Each row has a name. Each piece below is followed by the name of the row it came from, unless a question asks for something else. Each question is about the rows just above it.

[ 90 177 159 164] = <59>
[100 163 158 163] = <113>
[106  98 110 104] = <86>
[ 91 152 106  99] = <15>
[ 97 148 111 105] = <34>
The row with [163 158 163] is
<113>
[106  99] is in which row?
<15>
Number of entries in [ 97 148 111]:
3

[113 134 149 129 131  87 169 116 132] = <119>
[113 130 149 129 131 112 173  87  88] = <44>
[113 134 149 129 131  87 112 173  88] = <28>
Which row holds [ 87 112 173]?
<28>
Count the entries of [113 130 149 129 131 112 173  87  88]:
9

[153 172 163 162  88 128  98 151 168]  <35>
[107  83  85  93 173 127 171  94  81]  <99>
[ 76 124 182  82 137 190  71 184 157]  <51>
[153 172 163 162  88 128 171 151 168]  <61>
Number of entries in [153 172 163 162  88]:
5
Count the entries of [153 172 163 162  88 128]:
6
Number of entries in [ 76 124 182  82]:
4
How many entries does [ 76 124 182] have?
3

[106  73 133 113 139 144 118] : <36>
[141  73 105 161 189 135 187] : <2>
[ 77 189 135 161 105  73 187] : <116>
Count the entries of [141  73 105 161 189 135 187]:
7
q: [105  73]
<116>
Number of entries in [106  73]:
2
The row with [189 135 161 105  73 187] is
<116>
Number of entries in [ 77 189 135 161]:
4
Number of entries in [141  73]:
2

[166 115  78 174  83 112]  <20>
[ 99 132 172  88 164 148]  <182>
[106 155 127 156 108 100]  <169>
[102 161 127 161 104  94]  <126>
[107 154 127 155 109 101]  <120>
[ 99 129 104 146 159 156]  <24>
[ 85 187  75 183 137 113]  <129>
[155  97 129 104 146 159]  <62>
[155  96 129 103 147 160]  <138>
[160  91 129 100 150 165]  <77>
q: [ 99 129 104 146 159]
<24>
How many entries does [106 155 127 156] have?
4
Number of entries in [102 161 127 161]:
4
How many entries does [155  97 129 104 146] have?
5
How many entries does [ 99 132 172  88 164] have?
5
q: [ 97 129 104 146 159]
<62>

[115 152 147 129 126 139 162] -> <141>
[183 108  98 113  84 113  78] -> <33>
[121 108 104 125  92  80  93] -> <122>
[113 121  81 122  76  99  86] -> <30>
[183 111  98 119  91 109  78] -> <153>
[ 84 133 135 153 140 158 164] -> <93>
Which row holds [ 98 113  84 113  78]?
<33>
How many entries does [121 108 104 125] have?
4

[ 87 118  94  97] : <46>
[ 87 118 112 172] : <37>
[ 88 119  94  97] : <52>
How many entries does [ 88 119  94  97] have?
4
Count the entries of [ 87 118  94  97]:
4
q: [ 87 118 112 172]
<37>
[ 87 118  94  97] is in which row?
<46>
q: [119  94]
<52>

[134 126 132 123 136 131] : <5>
[128  97 187  83 105 162] : <71>
[128  97 187  83 122 126] : <11>
[124 120 138 118 124 127] : <54>
[128  97 187  83 105 115] : <109>
q: [128  97 187  83 105 115]
<109>
Where do [128  97 187  83 122 126] appear?
<11>
Count the entries of [128  97 187]:
3
How many entries does [128  97 187] have?
3

[140 107 114 143 139 102  94 152 117 172 133 108  99 137 144 161 122 174
 109 162 173 101  95  93 113 140 170] = <79>
[136 108 114 143 139 102  94 152 117 172 133 108  99 137 144 161 122 174
 109 162 173 101  95  93 113 140 129] = <7>
[140 107 114 143 139 102 131 152 117 172 133 108  99 137 144 161 122 174
 109 162 173 100  95  93 113 140 129] = <23>
How many entries does [136 108 114 143 139 102  94 152 117 172 133 108  99 137 144 161 122] have?
17
q: [140 107 114 143 139 102 131 152 117 172 133 108  99 137 144 161 122 174
 109 162 173 100  95  93 113 140 129]
<23>
Number of entries in [140 107 114 143 139]:
5

[122 131 117 118 107 129 128 140 157] = <63>
[140 138 121 138 139 139 121 135 178] = <117>
[122 131 139 121 138 129 128 140 157] = <104>
Number of entries in [140 138 121 138 139 139 121 135]:
8
[121 138 139] is in which row?
<117>

